In the rows, 128 means zero.
The rows below come in pairs that one turn or mirror swaps. Which row does each named row swap with?
The rows were stretched afterwards, more along some directions than others.
tav: [121  96 148 119 145  89 126 134 135 111 118 122 142 130 127 141 168 143
 139 125 136]
vumu: [ 95 142 104 142 133 142 182 184 141 122 101  90 135  88 131 175 131 102
 129 106 142]
bib: [130  86  98 134 116 138 163 160 118 101 118 110 150  85 152 141 104 101
 140 137 134]
romiz: [137 104 157 120 160 106  84  84 132 134 121 114 120 152 125 125 139 151
 129 124 109]
tibi: [124 141 140 153 134 119 150 151 144 125 135 133 116 109 167 126 124 103
 139 155 177]
sumin: [111 160 141 147  95 125 158 138 139 126 105 119 159 115 155 154 117 128
 130 145 125]
sivuf: [101 159 121 162 146 132 202 178 143 142  63 137 111 104 181 156 107 132
 125 116 129]
vev: [136 141 105 143 133 167 166 125 161 130 103 110 105 113 159 159 115 102
  98 145  96]
Gibed: [ 83 185 133 155 113 128 135 175 128 138 113 121 129 123 127 156 138 143
 141 124 133]
fuba: [113 155 121 139 140 107 123 172 134 152 113  94 105 135 148 180 123 142
 116 125 142]
Fes: [123 103 124 141 129 127 135  95 149 117 111  82 138 123 117 164 137 102
 109 133 115]
Lev: [148  84  98  91 112 135 154 131 135  84 144 121 173 114 111 116 112 104
 112 141 136]
rar: [143  65 107 119 114  93 120 158 114  96 146 107 142 132 129 110 114 110
 104 148 134]
Kur: [132 119 139 102 129 135 176 109 124 118 130 158 159 116 130 114 134 102
 138 131 178]
dosip: [138 132 130 123 135 114 111  90 151 114 117  81 144 127 148 137 125 127
 110 142 126]
ziren: [125 102 106 118 123  92  94 122 116 106  93  72 130 125 125 129 135 109
 110 130 128]
Bim: [120 111  95 142 140 117 175 176 136 104 114 121 107 109 133 143 112 127
 106 143 130]
Roba: [129 125 108  91 120 101 107 155  97 108 105 123 136 144  86 108 103 143
 110 124 121]
Rop: [147 138 155 106 124  92 112 129 121 127 110 164 138 156 130 117 118 161
 119 147 113]
sek: [137 146 130 131 118 113 139 140 136 122 133 114 130 137 179 125 117 107
 119 155 155]
duvus: [144 136 156 122 122  86 103 128 122 144  96 113 108 143 148 113 135 139
 104 126 113]
vubub: [ 93 168 131 128 141 137 162 134 132 142  95 137 146 127 143 154 128 149
 127 124 138]
dake: [108  94 109 118 140 135 153 133 127 125 104  87 151  87 124 187 122 125
 106  95 115]
pemon: [149  67 121 102 127  90  90 162  96 114 149 140 132 147 115 115 105 140
 109 135 130]
Fom: [115 141 123 166 146 129 128 137 163 139 109  84 105 140 139 173 146 128
  94 115  97]
mupa: [139 134 143 131 151  75 154 155 117 139  93 129 101 141 177 148 128 162
 108 112 108]
zozi: [147 109 139 115 158  72 121 120 126 106 120 136 115 171 145  95 130 153
 103 131 111]
gito: [148 120 112  91 135 139 166  86 124 107  98 121 146 140 146 159 125 122
 107 116 101]
Rivu: [111 117 145 159 124  97 146 190 148 138 151 128 117 146 131 154 147 130
 123 122 145]
poze: [133 126 100 147 125 140 125 144 115 133  61 110  93 125 154 127 102 128
 100 153  75]
miti: [128 122 101 109 140 126 185 156 113 121  86 123 146 102 135 165 112 131
  97  87 108]
nerob: [116 100 106 148 156  92 102 200 123 134  94 101  95 119 149 135 107 148
 126 134 105]
mebip: [133  90 125 104 121 129 113 106 128 115 125 152 157 112 106 117 107 132
 115 138 120]
vafip: [134 145 100 142 118 115 117 188 105 146  80 109  93 118 136 134 123 125
 122 145  88]
zivi: [134 109 136 100 124 148 168 134 130 118 145 171 159 112 106 110 116 105
 151 130 160]
Zabe: [119 116 145 110 132  87 133 164 127 129 151 134 156 147 118 127 140 123
 136 109 175]
Lus: [126 155 110 108  87 135 138 138 127 102 123 143 150 140 119 107 102  99
 114 151 150]
rimum: [152  95 106 134 117 116 132 139 130 114  93  90 118 135 165 143 142 120
 114 151  75]
zigo: [107 174 123 140 123 128 125 156 147 128 114  99 115 134 117 128 139 106
 137 142 160]
nis: [115  92 110 154 143 112 126 187 132 140  92 115 103 148 135 153 118 148
 104 114  91]
pofaf: [117 131 126 161 150 131 154 159 159 151 116 117  99 133 163 176 146 114
 110 129 127]
feziz: [ 88 149 110 155 133 144 172 181 154 133  85  85 114  92 156 169 136 114
 123 114 129]
rimi: [135 140 106 131 134 121 110 156 126 128  93 101 101 152 128 146 101 146
  86 129  69]
zota: [123  93 118 117 161  98 165 143 108 123  88 135 129 115 149 164 115 157
  91  99 102]
lod: [149  94 146 113 141 103  81  85 120 134 129 122 124 168 118 110 138 136
 107 141 121]
Moro: [132 141 138 130 139  98 127 169 133 154 136 130 122 130 150 126 106 122
 128 144 169]
teniv: [144 116 136 110 120 126  90  90 113 148 106 126 137 154 115 144 130 133
  99 129 103]
puvap: [123 119 126 125 134 149 184  89 134 113  94 133 146  96 143 142 151 100
 124 128 140]
vilip: [141 132 118 163 109 140 110 139 141 127 124 110 114 134 163 131  94 114
 123 171 106]
ropef: [124 118 130 118 143 138 139  94 147 125 107 125 142  94 152 142 142 116
 137 128 142]
Duf: [128  72 118 115 165  93 144 144 131  92 149 133 127 145 136 112 133 148
 115 127 137]
busi: [ 99 150 113 147 130 134 165 214 141 124 122 158 123 112 148 126  91 132
 144 142 148]
ket: [115 122 149 117  91 120 148 168 135 123 152 146 153 130 106 115 143 110
 127 118 166]
kaze: [ 92 148 111 151 102 167 163 182 131 145  98 116 138  94 136 158 118  95
 139 133 153]
lole: [133 102  96 134 151 125 137 148 125 137  78 107 104 124 138 133 134 123
 108 148  94]
nare: [122 135 101 132 111 133 133 190 126 140  86 115 111 120 128 140  88 131
  92 132  89]

busi is swapped with nerob
Duf is swapped with Moro
Rivu is swapped with mupa
Lev is swapped with dosip
Roba is swapped with zigo
zivi is swapped with romiz

